Where one turn sends some rows of the set: a few examples, then the rows asked:
Z_824: [  4  -1  -7 -11 -10   4   1  -1   5  -5 -10  -8]
Z_428: [ 2  5 -2 -3 -9  5  2  1 -3 -5 -4 -9]
Z_487: [  4  -1  -6 -13 -11   4  -1  -2   4  -3  -9 -10]
Z_64: [ -6   1  -2 -18   6   7   9   0   5 -10 -18 -14]
Z_23: [ -4   0   0 -24   5   9   6  -4   4  -2 -13 -18]
Z_979: [ -3   3  -4 -20   7   6  14  -1   2  -7 -16 -13]
Z_678: [  3   6  -1  -6  -9   5   2   1  -5  -3  -2 -10]
Z_752: [  7   8  11 -17  -1  11   1  -7  -1   4 -14 -11]
Z_596: [ -3  -9   4 -13   4  10   2 -10   7   0  -6  -9]
Z_636: [  3   7   9  -8   1   8   2  -2   4  -7 -21  -5]
Z_519: [  3  11  -3  -9   4   9   0   6   8   3  -9 -13]
Z_530: [ -4   0   6 -17   7   6   5  -2   5 -11 -19 -11]
Z_246: [-10   6  -7 -10   4   7  11   4  -4  -2  -5  -7]
Z_714: [  4  12  -3  -9   5   9   1   6   8   4  -8 -13]
Z_959: [  4  11  -3  -9   5   9   1   6   7   4  -9 -13]
Z_101: [ -1   3   3 -16   8   5  14  -2   1 -10 -18  -9]
Z_221: [  0   1   7 -25   6   8   7  -6   0   0 -12 -15]
Z_371: [-6  6 10 -7  3  0  6 -9  2  4 -8 -7]
Z_323: [-7  7 10 -7  4  0  5 -9  1  4 -9 -7]
Z_644: [  2   3   0  -6 -10   6  -2   0  -2  -3  -3 -11]
Z_38: [-1 -5 -1 -7  7  7 12 -7  4 -6 -9 -3]
Z_986: [  3   5  12 -12  -2  10  -3  -4   4  -1 -18 -10]
Z_168: [ -8   4  -5 -16   3   8   7   1  -5   5  -1 -11]
Z_397: [ -7  -1   0 -21   5   8   4  -2   7  -7 -17 -18]
Z_665: [  1   4   3 -22   8   7  15  -5  -2  -4 -13 -11]
Z_147: [-6  7 10 -6  3  0  6 -9  2  3 -9 -6]
Z_406: [  7   2  -8 -13 -10   3   5  -2   1  -2  -8  -8]
Z_68: [  5   1  -8 -11 -10   3   4  -1   3  -5 -10  -7]
Z_205: [  6  11   7  -9   1   7  10  -3  -1  -4 -19  -4]
Z_562: [  6   0  -7 -15 -10   5   2  -3   2  -1  -7 -10]
Z_154: [-4 -8  2 -8  6  9  4 -8  9 -6 -9 -6]
Z_987: [-12   3  -5  -7   4   6   4   5   1  -6  -8  -7]
Z_289: [-13   0  -2 -10   2   8  -3   4   3  -2  -6 -11]
Z_697: [  2   4  -1  -4  -9   5  -1   1  -1  -5  -5 -10]
Z_485: [  4  12  -3  -9   5   8   1   6   8   3  -9 -12]
Z_683: [ -4  -2   9 -21   5   8   2  -4   5  -5 -15 -15]
Z_331: [  1  -3  -1 -11   8   8  15 -10   1  -1  -5  -5]
Z_230: [  4  11  -3  -9   5   9   0   6   7   4  -9 -13]
Z_176: [ -3   3  -2 -24   6   8  12  -4   0  -3 -13 -16]
Z_74: [  7  11   8 -14   1   9  10  -5  -4   2 -14  -7]
Z_679: [-6  6 11 -6  3  0  6 -9  2  3 -8 -6]
Z_48: [  3   4  -1  -7  -9   6   0   0  -4  -1  -2 -12]
Z_908: [-11   1  -2 -15   2  10  -1   1  -1   4  -2 -14]
Z_523: [-6  7 11 -6  4  0  6 -8  1  3 -9 -7]
Z_413: [  1  -5   2 -15   6  10   8 -11   2   3  -3  -9]

Z_752 -> Z_636
Z_371 -> Z_523
Z_644 -> Z_428
Now these:
Z_824 -> Z_406
Z_596 -> Z_38
Z_530 -> Z_665
Z_23 -> Z_64
Z_987 -> Z_168

